Rows are one point carried round by a steady rotation, each followed by how many steps it has turned.
The counts run from 0 to 279.
[100 112 142 139 135 128 146 131 128  97  88 172 158 133  90 113 107 119
 131  69 129 140 156 112  70 162  99 108 117 109 110 137 177 169  85 112
 166 141 163 124 138] -> 135
[ 73 154 109 128 113 106 128 136 175 117  88 116  96 143 101 122 133  83
 145 114 130 120 145 107  84 101 137 101 118 151 175 100 158 182 111 146
 129 154 123 111  99] -> 192
[ 85 148  85 117 130 152 128 138 160 139  59 137 136 123 154 116  95  90
 167 153 111 131 142 131 116 114 158 117 118 124 177 144 120 144 136 129
 130 195 109  85 145] -> 253
[101 142 138 147  83 142 139  81 130 118  66 175 153 143 114 153 137 116
 124 148 125  98 143 158 102 107 135 134 127 115 131 152 119 148  90 140
 194 171 128  94 127] -> 76
[140 145  96 150 141 177 107 123 128 111  79 151 132  98 121 125 119  99
 148 180 160 146 140 133 110 101  78 129 129 154 160 162 115 129 144 142
 205 154 109  91 129] -> 258
[133 121 115 139 141 152 148 138 162 147 103 155  91 100  75 109  87 110
 180 117  99 178 137 110 140  84  80 156  96 160 141 155 154 152 125 132
 133 114 136  90 111] -> 13
[110 140 137 118  95 126 123  96 155 115  68 153 167 145 124 152 123  86
 139 159 133 126 168 145  99 121 132 144 145 131 155 131 152 154 117 122
 188 170 117  84 123] -> 63
[103 119 112 118 104 138 135 105 118 102  70 145 176 133 129 134 110 126
 130 104 150 148 171 153 117 156 112 142  93 104 111 189 127 122 125 135
 182 179 137 110 151] -> 95
[102 178  86 139 149 140 110 149 136  91 108  97 101  99 112 125 100  93
 159 110 134 161 139 116 121 114 122 122  81 168 183 131 124 142 162 144
  95 153 110  88 101] -> 213
[ 87 139 109 151 124 135 125 109 115  71 105 107 154 102  89 125 131 137
 133 104 146 141 147 125 125 128  75 117  48 156 130 157 156 115 130 156
 157 139 164 147 139] -> 169
[130 155 105 112 100 144 123 109 142 146  66 138 147 150 144 144  83  56
 158 142 123 121 152 123 100 117 140 152 123 159 155 115 153 144 134 120
 154 167 110  62 145] -> 50
[ 83 145  89 115 146 150 126 130 160 124  65 117 140 106 141 114 101 118
 158 143  91 145 139 155 126 132 155 143  92 117 177 170 109 134 141 134
 113 186  96  91 143] -> 254
[ 81 132 134 149 108 120 155 106 124 104  81 149 152 127  79 109 127 133
 115 116 129 110 153 131  83 140 125  91  96 118 120 138 164 161  71 149
 176 139 154 147 133] -> 149
[110 177 112 152 135 179 134 106 130  86  92 130 160 112 139 170 123  83
 176 154 132 121 152 121 121 109 131 135  85 185 167 143 127 111 147 130
 144 166 105 113 126] -> 23
[ 91 118 118 136 139 157 134 116 148 115  84 144 174  85  94 111  97 100
 152 126  91 124 148 110 129 132 115 148  80 166 165 149 187 128 106 132
 171 139 131 141 138] -> 7
[ 91 166  79 125 106 143 115 130 143 118 110  92 106 127 121 135 114  78
 154 113 153 142 141 116 116  95 113 117  89 165 187 127 137 119 168 143
 129 170 121  85 114] -> 212
[117 138  92 115 136 146 123 118 147 126  68 135 126  87 123 131 121 109
 160 163  97 168 140 152 162 129 132 177  69 150 142 188 115 137 126 140
 109 160 121  86 131] -> 39
[144 137 103 143  85 150 118  93 114 162  92 154 113 141 113 137  87  92
 136 154 154 147 139 148 120 109  87 165 105 138 116 159 125 113 134 126
 175 152 130  51 142] -> 69
[123 132 111 128 112 138 127 116 167 135  79 159 138 153 133 123  88  92
 162 131 130 101 154 128  79  91 129 132 170 120 171 126 140 161 124 136
 190 174 105  76 136] -> 265
[ 78 119 126 157 110 120 144 128 139 112 114 131  95 125  51 104 114 135
 136  52 131 133 133 126 107 103  98 121  89 127 137 145 155 172 116 146
 134 119 162 123  93] -> 175
[104 101 134 128 119 127 126 107 119 149  81 163 170 112 110 126 106 104
 126 128 106 175 151 145 120 157  93 173  90 113 123 172 151 123 136 119
 183 163 144  85 158] -> 81
[ 92 162  85 129 144 149 127 151 138 101 106 110  91 103 105 124 126 110
 154 109 122 164 126 134 149 102 120  99  70 159 152 162 109 148 145 144
  88 160 152 119 100] -> 200
[ 83 148 140 142 132 130 121 109 150 114  78 163 132 136 144 171 137 137
 147 148 131 101 133 145  72  83 124 133 151 113 187 146 135 137 124 140
 193 177 102  85 134] -> 279
[ 56 165 133 151 137 123 117 128 158  93 102 135 113 107 106 139 157 107
 142 123 116 109 125 125  95  91 140 115 109 147 200 117 140 174 129 138
 124 159 130 119  90] -> 206
[119 154 116 121 158 155 129 154 146 132  94 146 112  82 125 134 133  95
 185 152 100 180 134 111 134 114  96 144  73 177 153 151 143 143 133 114
 122 157 143  90 136] -> 25
[114 165 142 151 142 128 127 122 166 117  80 159 100 118 109 147 120  98
 166 151 103 127 137 113  92  89 140 163 136 161 177 119 138 186 117 125
 125 124 106  70 104] -> 31
[110 126 104 174 149 167 129 125 117  95 114 156 104  67  63 102 114 111
 142 117 102 149 123 126 132 109  96 121  87 161 144 155 125 151 118 135
 157 119 154 135  88] -> 202
[107 143 105 107 106 189 149  95 137  94  83 139 165 131 123 150 118  92
 165 115 141 117 160 133 139 100 134 129  90 180 158 157 147 119 133 142
 171 171 128 130 128] -> 22
[ 99 132 128 181 132 133 134 106 126 105 113 153 123 111  56 121 122  92
 129 108 135 110 130  98  85 102  90 108 128 145 160 110 169 164  99 136
 184 124 150 134  91] -> 190
[ 93 145 106 134 119 131 128 106 149 142  70 123 129 107 136 145 101 106
 145 137 103 136 136 149 135 125 143 188  69 137 165 167 126 128 152 118
  95 171 110  67 141] -> 52
[ 81 177 127 142 155 114 124 155 125  77  93 115 140 132 153 156 142 120
 137 100 151 149 141 110  73 153 119  87  84 148 139 118 160 147 129 124
 119 167 138 119 141] -> 152
[ 97 178 107 160 106 150 152 116 121  64  93 141 132 150 105 134 124 104
 136  75 158  88 153 113  75 120 147  60 108 150 137 122 142 163  99 131
 144 155 131 130 119] -> 164
[101 119 145 109 154 127 133 154 161 114 102 152  97 101 119 128 138 151
 181 111 111 171 142 151 118  91  96 146 126 119 179 182 101 174 163 135
 148 153 125  77 104] -> 261
[103 140 116 147 153 160 147 117 162 120  68 157 147  91 100 114  88 108
 170 132  63 114 138 132 129 118 163 156 100 160 161 145 148 169  90 112
 110 138 108 111 128] -> 19
[ 68 171 112 147 143 109 134 142 119 117  97 110 113 144 143 137 118 133
 141  72 160 147 134 114  69 148 115 106  57 130 128 138 165 122 148 112
  98 166 140  83 156] -> 139
[133 120 135 131 113 153 153 119 117 117  82 198 125 112  90 123  93 118
 132 106 100 144 145 148 124 138 125 151 137 116 108 174  95 182  96 106
 154 152 152  76 113] -> 74
[103 130 126 115 170 164 145 137 156  90  85 150 176  85 112 116 112 110
 176 101  79 133 156 112 119 131 134 129  85 166 164 149 158 157 119 119
 129 146 124 137 136] -> 6
[ 90 116 154 159 128 108 145 110 100 107  93 156 153 129 109 125  92 150
 114  48 118 116 146 148  67 158 123 149  96  97 131 151 158 135 118 115
 136 147 138  96 153] -> 121
